In the rows, zero is written as 128.
The same turns and mirrors carry the whole set onto itself and the rows of a family onto each other. Which other rows belong to the same family as each row named below? List them in the order they appear above.
These 32 rows form 4 families of 8 rows each.
J_801: [111 138 128 152 117 129 135 109 107  92 119 103  89  94 145 144 117 114
 122 134 164 128 120 128 137 138 133 129 106 122 114  98 107 122 177]
J_922: [144 182 148  88  78 145 100 136 147 108 145  95 116 107 148 156 122 154
 118 150 106 129 123 121 145 129 113 107 155 128 132 175 128 132 122]
J_120: [111 114 146 135 120 157 161 112 122 106 172 114  98 152 145 171  96 113
 125 161 160 134 120 125 100 109 126 159 112 105 128 136 123 137 154]
J_156: [107 117 157 121 116 162 154 108 114 106 173  90 103 160 127 154 100 122
 125 162 137 126 129 126  94  99 124 154 111  99 130 140 116 150 153]
J_602: [121 161 111 120 118 142 105 155 113 119 146  68 105 119 129 145 136 146
 113 150 125 119 129 148 143 107 126 138 145 152 127 154 141  65 103]
J_390: [142 168 158 100  80 139 104 133 144 115 146  93 134 121 153 147 108 154
 117 153 101 129 113 111 138 134 114 115 160 117 111 186 128 135 145]
J_374: [128 123 151 160 159 121 146 101  81 106 145 127 102 133 120 149 129 122
 116 148 159 124 127 110 105 135  96 161 101 107 133 136  96 119 123]
J_989: [114 164 122 133 104 138 109 172 113 111 149  76 120 118 127 148 142 125
 120 132 131 117 121 147 151 109 129 133 157 152 135 150 141  70 113]
J_61: [153 161 154  86  72 140  98 125 147 104 136  93 114 117 157 139 114 153
 112 151 106 127 125 117 153 128 118 125 159 120 117 180 109 129 138]
J_4: [136 122 140 163 155 125 147 116  75 114 146 128  96 133 101 140 129 114
 117 126 156 126 125 113 104 142  95 151 101 119 127 143 123 119 127]
J_266: [137 136 133 119 125 110  72 135 149 104 144 119 127 123 114 131 150 137
 135 136  86 124  87 108 156 125 106 126 160 141 127 138 114 107 115]
J_166: [145 179 142  85  76 144 105 131 142  89 137  90 128 111 136 156 119 144
 118 162 112 133 126 119 134 124 116 115 158 120 127 183 122 131 135]
J_72: [120 172 123 119  99 127 100 153 105 110 160  71 101 121 120 149 130 137
 107 127 115 127 122 143 151 113 118 134 149 152 119 147 145  67 123]
J_64: [130 132 143 148 163 126 153 102  72 120 149 131  99 142 120 149 131 126
 117 138 144 113 132 106 107 143 110 164 104 109 126 133 109 114 115]
J_408: [113 134 148 167 117 128 130 115 121 104 130  87  95 106 150 141 113 120
 130 130 161 143 109 131 118 136 113 131 103 115 119  96 104 109 178]
J_625: [136 122 143 126 123  98 167  96 118  77 153 139 106 131 131 143 131 137
 158 156 127 142 102 136 135 134 135 155 127  95 141 136  95 152 168]
J_709: [126 107 128 137 129 103 160  95 108  80 139 145  93 138 133 136 125 130
 139 153 129 140 101 128 140 120 137 167 120  96 126 144  98 147 163]
J_886: [126 130 140 160 112 120 141 112 117 104 123 103  94  97 137 149 115 117
 132 129 162 135 106 111 132 145 124 133 108 132 131 101 115 124 186]
J_694: [129 172 160  85 113 134 120 143 134 121 138 108 144 138 114 110 154 161
 130 150 140 110 110 141 153 132 121 127 138 119 136 182 134 104  89]
J_246: [129 167 152  81 112 134 131 137 143 118 141 113 134 152 126 116 142 164
 109 155 138 106 110 154 149 129 127 147 122 122 120 191 128 103  92]
J_219: [125 184 153  97 117 131 124 146 126 116 140 124 139 148 116 128 145 166
 111 140 149 117 105 145 148 140 132 144 130 113 123 194 137 109  94]
J_427: [133 127 143 149 166 134 150 105  80 128 133 123 107 136 106 136 127 122
 104 135 156 135 128 123 105 135 100 148  99 109 109 137 107 123 122]
J_162: [145 132 131 109 132 118  60 129 151 112 130 113 114 111 129 124 150 143
 134 136 108 128  97 121 152 119 101 128 157 141 115 137 116 102 107]
J_329: [144 136 144 115 129 116  79 144 154 122 129 126 124 107 118 139 147 152
 133 135  97 121  79 134 160 117  98 128 149 139 119 139 122 122 113]
J_21: [128 118 136 126 119 108 157  92 123  88 144 149  94 133 134 129 137 125
 152 158 121 132 101 142 141 113 129 155 127  84 140 122  88 143 160]
J_305: [111 117 144 166 116 123 142 108 114  93 123  90 100 108 142 135 109 116
 124 144 167 141 111 118 126 133 121 138 104 114 119 112 103 115 184]
J_993: [132 160 158  87 121 140 125 143 123 122 142 117 147 152 110 112 145 154
 126 149 146  98 107 141 158 135 124 139 140 114 118 179 140  96  98]
J_5: [115 116 141 124 112 169 166 117 133 103 164 107 107 164 140 152  99 105
 131 160 149 136 124 127  96 114 134 148 112 107 121 143 125 141 158]
J_558: [114 108 154 130 120 159 165 129 115 100 186  99 107 152 120 157 100 124
 133 155 153 129 124 131  98 119 132 148 112  94 132 148 131 140 153]
J_88: [141 137 136 103 128 119  79 141 150 125 146 124 117 116 122 129 147 148
 130 125  93 130  90 129 165 123 107 118 152 146 114 147 131 114 105]
J_911: [129 111 135 135 126 102 153 103 111  76 125 138  94 123 129 129 136 137
 144 147 115 138 106 127 134 121 138 160 120  87 134 143  83 155 157]
J_609: [119 164 123 110 102 137 106 156 108 112 153  63 111 124 118 132 136 142
 119 132 116 131 127 140 159 114 129 121 154 153 127 157 145  75 117]

Which other rows belong to the same family as J_72? J_166, J_64, J_408, J_329, J_993, J_5, J_911
Which other rows belong to the same family as J_694? J_922, J_120, J_374, J_709, J_305, J_88, J_609
Which other rows belong to the same family as J_558? J_602, J_61, J_4, J_625, J_886, J_246, J_162

The same turns and mirrors carry the whole set onto itself and the rows of a family onto each other. Which other rows belong to the same family as each row named below? List them in the order they appear above.
These 27 rows form 9 families of 3 rows each.
J_474: [169 142 166 125 137 160 107 140  98 112 134 133 157 110 145 149 111]
J_137: [184 138 132 109 111 145  98 162 142 126 134 127 139 117 131 144 111]
J_138: [183 141 135 110 128 163 115 169 141 126 117 119 148 122 133 158 124]
J_631: [122 118 160 138 165 130 148 114 138  98 152 182 153 105 135 143 130]
J_344: [168 124 149 127 129 163 125 148 113 120 119 106 160  91 117 164 128]
J_8: [137 109 138 113 130 137 179 134 153 122 167 124 117 157 141 135 137]
J_617: [ 99 130 133 110 160 139 131 150 154  91 127 167 142  97 118 147 121]
J_746: [ 97 121 141 103 157 134 142 149 127  89 150 141 119 112 139 161 130]
J_184: [167 108 115 147 111 137 141 115 155 111 150 136 131 151 116  98 128]
J_376: [156  88 131 136 131 143 179 110 135 142 149 123 146 141 119 121 123]
J_462: [160 111 146 146 150 163 161 130 165  92 151 127 162 139 132  94 107]
J_958: [184 134 127 123 120 154  92 154 115  97 138 127 149 106 126 135 132]
J_696: [162 113 152 155 126 148 155 104 141 133 139 137 137 160 136 119 108]
J_947: [158 145 111 128 126 151 113 148 116 126 125 119 142 102 147 175 114]
J_332: [144 122 131 119 121 149 175 131 174 125 151 140 136 154 121 104 124]
J_7: [ 99 107 146 127 150 137 156 121 135  94 139 151 149  83 104 139 133]
J_157: [147 116 125 126 110 127 152 126 177 126 156 151 124 145 118 107 112]
J_611: [162 123 137 113 135 149 128 162 121 122 132 102 123 137 149 174 129]
J_204: [130 112 140 147 180 155 134 137 158  71 134 146 165 102 132 125 107]
J_743: [ 91 138 117 119 140 135 151 125 131  98 159 161 138  94 135 139 116]
J_865: [159 130 112 133 108 144 175 119 149 144 167 132 137 140 143 129 124]
J_965: [127 115 120 130 150 125 123 127 147  79 153 175 144  93 117 130 145]
J_150: [167 113 140 116 136 160 120 145  92 123 124 104 157 105 126 154 112]
J_918: [118 129 129 109 144 121 114 147 158  96 144 174 136  89 121 147 119]
J_723: [189 121 145 140 159 169 124 155 147  95 135 118 175 113 142 132 113]
J_316: [159 105 145 136 111 152 182 114 147 133 147 114 145 132 109 115 130]
J_469: [110  99 141 114 166 135 156 123 117 100 154 155 158  84 117 141 130]

Which other rows belong to the same family as J_332? J_138, J_617
Which other rows belong to the same family as J_344? J_7, J_316
Which other rows belong to the same family as J_743? J_947, J_865
Which other rows belong to the same family as J_469? J_376, J_150
Which other rows belong to the same family as J_746? J_8, J_611
Which other rows belong to the same family as J_631? J_474, J_696

The same turns and mirrors carry the whole set onto itself and the rows of a family onto each other. Which other rows belong to the same family as each row named below? List them in the order they appear above.
These 25 rows form 5 families of 5 rows each.
J_759: [175 121 148 119 127 145 143 138 131  91 164 108  92 117  83]
J_293: [125 105 116 138 133 151 151 138 145 136 156 144 128 136  88]
J_812: [116  98 162 125 146 134 143 120 122  99 110 103 122 139 121]
J_260: [170 128 170 110  97 156 149 147 114  95 173 112  92 126 103]
J_687: [146 123 181 118  83 138 156 137  96  92 168 114  91 102 120]
J_209: [127 103 162 118 143 145 141 128 125 103 113 104 124 154 118]
J_804: [102  96 118 147 132 127 155 125 136 129 148 142 126 104  98]
J_940: [147 159 154 132  88 132 168 123 143 100 135 100 166 100 116]
J_702: [134 113 168 128 105 116 154 123 104  84 158 108  89  76 111]
J_643: [ 86  98 140 144 102 128 164 125 116 129 152 147 127 100 122]
J_405: [102 110 152 132  83 152 163 141 108 138 163 152 127 128 128]
J_354: [151 158 151 131  92 134 167 125 149 101 134  99 166 104 111]
J_192: [126 107 172 115 128 154 144 133 117 105 120 107 125 160 128]
J_151: [158 135 135 142  94 159 164 160 137 135 186 122 112 133 133]
J_862: [136 117 112 161 130 119 160 135 149 122 168 112 108  86 118]
J_284: [126 114 138 128 102 167 157 148 128 142 166 150 129 152 107]
J_517: [118 117 133 159 100 115 169 135 125 123 173 116 107  78 144]
J_970: [107  98 172 124 130 133 147 121 111  99 113 104 121 134 134]
J_594: [113 104 179 116 119 144 147 130 105 102 117 107 123 148 138]
J_632: [161 127 113 150 127 145 155 150 156 130 176 114 111 120 112]
J_68: [148 157 150 134  94 131 166 122 149 100 132  99 166  99 112]
J_287: [154 111 146 130 132 121 145 123 125  85 155 104  90  86  88]
J_215: [146 156 152 133  91 128 166 122 146  98 132 101 166  97 115]
J_267: [131 129 148 147  77 141 171 150 117 129 184 123 110 106 153]
J_200: [149 159 153 130  88 133 167 125 146 100 136 101 166 102 114]

Which other rows belong to the same family as J_215? J_940, J_354, J_68, J_200
Which other rows belong to the same family as J_293? J_804, J_643, J_405, J_284
Which other rows belong to the same family as J_517? J_151, J_862, J_632, J_267

The same turns and mirrors carry the whole set onto itself and the rows of a family onto each other. Which other rows belong to the same family as each row named below? List them in the order they appear above.
These 40 rows form 10 families of 4 rows each.
J_775: [ 98  96  90 110  83 165 134 114 115 146 101 164 102 120 122 144 131 168
 147 137 147 135 113 131 146 150 162 108 123  68]
J_934: [125 101 108 114  75 166 174 115 129 170 114 167 102 106 119 164 116 175
 152 131 171 183 115 130 140 121 119 100 105  72]
J_285: [ 88 119 139 141 115  91 161 158 154 146 100 161  93  84 135 114 136 145
 144 101 167 122 134 143 126 110 109 167 160 105]
J_516: [112  96 147 148 118  94 154 161 171 134  94 158 108  80 163 122 137 147
 132  97 171 118 143 131 114 106 116 155 141 111]
J_282: [135  98 109 101  87 161 169 120 142 166 111 144 100 117 124 159 127 179
 142 127 148 184 111 133 142 115 132  93  90  83]
J_104: [135 102 103  95  96 160 155 106 132 176 113 154 106 110 117 151 108 183
 151 136 156 172 105 135 149 124 114  94 102  83]
J_868: [129  98 127 184 142  87 145 156 136 144  86 140 122  87 151 132 133 190
 111 106 158 116 121 113 115 140  95 116 130 106]
J_101: [126 102 109 122  88 157 178 114 133 179 130 154 106 105 117 140 120 176
 160 138 145 187 111 136 135 140 113  95 106  78]
J_181: [ 99 107 139 138 121 101 140 164 162 147  98 162  97  76 153 117 138 144
 133  92 169 122 133 143 114 104 104 162 141 118]
J_136: [ 98  97  77 117  98 166 135 119 126 132 102 149 100 117 117 154 124 178
 140 128 149 137 119 139 152 141 163  85 117  90]
J_880: [ 87 106 161 148 112  94 157 164 155 127 107 163 110  89 137 114 128 149
 129  97 178 137 140 151 118 111  94 151 146  98]
J_700: [ 94  97  82 104  99 164 138 113 130 146 106 151 104 119 107 148 133 175
 142 136 148 134 110 125 154 134 158  93 118  87]
J_648: [100 104 145 140 120  82 142 158 151 133 106 167  92  85 151 122 132 151
 133  98 192 129 133 160 120 111  92 149 144 100]
J_299: [ 93  85  86 116  78 152 139 127 120 138 101 127 100 120 104 147 137 173
 132 128 144 132 124 137 158 148 151  92 124  70]
J_542: [103  87  89 113  83 168 134 130 119 148 106 147 101 120 107 158 137 176
 144 120 152 131 119 128 147 132 168  91 111  84]
J_691: [129 105 107 100  92 157 178 120 133 168 112 135 107 128 128 144 110 193
 156 144 149 175 107 140 134 115 101  97 111  87]
J_817: [ 96 105 142 131 120  95 152 159 152 131  95 159 101  81 144 112 131 140
 121  89 187 129 139 143 121 104 104 158 133  90]
J_722: [139 105 138 180 128  81 144 161 136 155  90 141 118  85 146 126 114 180
 138 109 151 115 121 119 127 156  93 120 157 110]
J_26: [116  97 141 196 126  89 143 161 145 135  97 138 129  94 140 128 124 189
 121 109 165 126 129 128 115 150  96 117 148 112]
J_466: [142 103 103 118  92 162 180 120 138 178 120 156  83  99 122 149 115 176
 152 138 154 179 104 126 133 115 112  98 108  76]
J_645: [132 106 106 119  89 160 171 110 123 174 117 151 105  95 116 156 128 186
 139 126 152 186 112 151 154 119 105 103 116  73]
J_637: [100 100 145 157 120  92 143 154 151 148  94 167 104  82 154 132 136 141
 129  93 169 124 132 150 115 101 105 158 151 102]
J_943: [105  98  86 120  97 173 147 119 120 123 115 151 110 118 121 136 126 164
 150 133 156 135 113 137 157 141 167  94 131  85]
J_9: [137 101 106 112  90 167 160 122 127 184 114 153 102 107 114 161 119 185
 151 121 157 178 108 139 139 113 119  97  97  82]
J_607: [106 104 141 148 102  88 142 142 152 130 100 151 105  78 161 117 141 142
 148  96 173 127 146 155 111  97 101 144 142  97]
J_668: [131  98 127 179 132  98 132 173 150 156  87 148 118  83 149 123 118 177
 122  99 153 108 113 118 117 142  95 124 137 118]
J_885: [128 101 101 113  85 158 163 110 131 186 113 154  96 111 129 146 118 194
 161 140 149 172 106 134 130 133 106 101 104  67]
J_840: [119 103 127 186 139  80 137 169 137 141  83 153 115 102 142 131 126 189
 115 111 165 114 110 136 115 143  94 123 143 106]
J_942: [ 96  89  94 114  67 152 146 118 121 145 105 149 113 126 111 129 131 166
 145 138 141 149 126 129 141 149 169  95 125  85]
J_211: [105 105 142 140 107  91 144 148 150 144  96 160 107  80 157 118 132 145
 137  90 173 109 135 151 106 102 114 160 147 104]
J_864: [110  89  92 116  83 159 138 125 116 141  94 145  93 127 119 149 127 159
 136 144 145 135 121 122 138 142 174 101 128  85]
J_10: [126 103 138 175 125  80 142 159 150 146 103 145 117  84 157 122 124 177
 114 102 162 126 109 110 112 148  85 119 136 113]
J_317: [133  98 140 181 135  97 159 175 162 148  82 144 122  90 153 129 122 165
 124 103 160 113 118 113 112 139 100 138 129 109]
J_733: [128 111 101  96  94 162 166 123 135 169 108 151  95 113 121 156 107 187
 148 127 150 175 109 148 140 115 105  92  98  87]
J_419: [129 103 129 190 131  94 150 162 143 159  89 145 122  89 147 127 120 174
 130  96 153 101 103 129 104 142  94 129 133  99]
J_167: [ 85 116 141 147 115  89 140 156 159 134 100 159 103  88 151 110 133 140
 117  95 180 131 126 134 115 123 112 160 142 108]
J_164: [121  88 130 188 128  84 140 171 148 157  85 143 114  93 146 134 119 168
 126  96 158 105 113 126 111 134  91 121 141  98]
J_196: [ 96  86  93 126  75 161 146 124 117 146 102 146 104 129 114 166 135 173
 142 142 155 141 121 116 139 148 158  91 114  80]
J_34: [115  92  89 121  90 164 147 120 138 140 107 143  99 120 117 154 133 171
 136 125 153 150 115 123 153 137 175  85 103  82]
J_524: [123 113 128 200 130  93 150 166 138 142  74 141 129 100 138 124 127 169
 128 105 145 117 105 131 110 139  94 123 130  93]

Which other rows belong to the same family as J_668? J_181, J_542, J_9
Which other rows belong to the same family as J_733? J_136, J_211, J_419
Which other rows belong to the same family as J_775? J_648, J_885, J_840
Which other rows belong to the same family as J_607? J_691, J_943, J_524
Which other rows belong to the same family as J_637? J_104, J_700, J_164
Which other rows belong to the same family as J_864? J_868, J_817, J_466

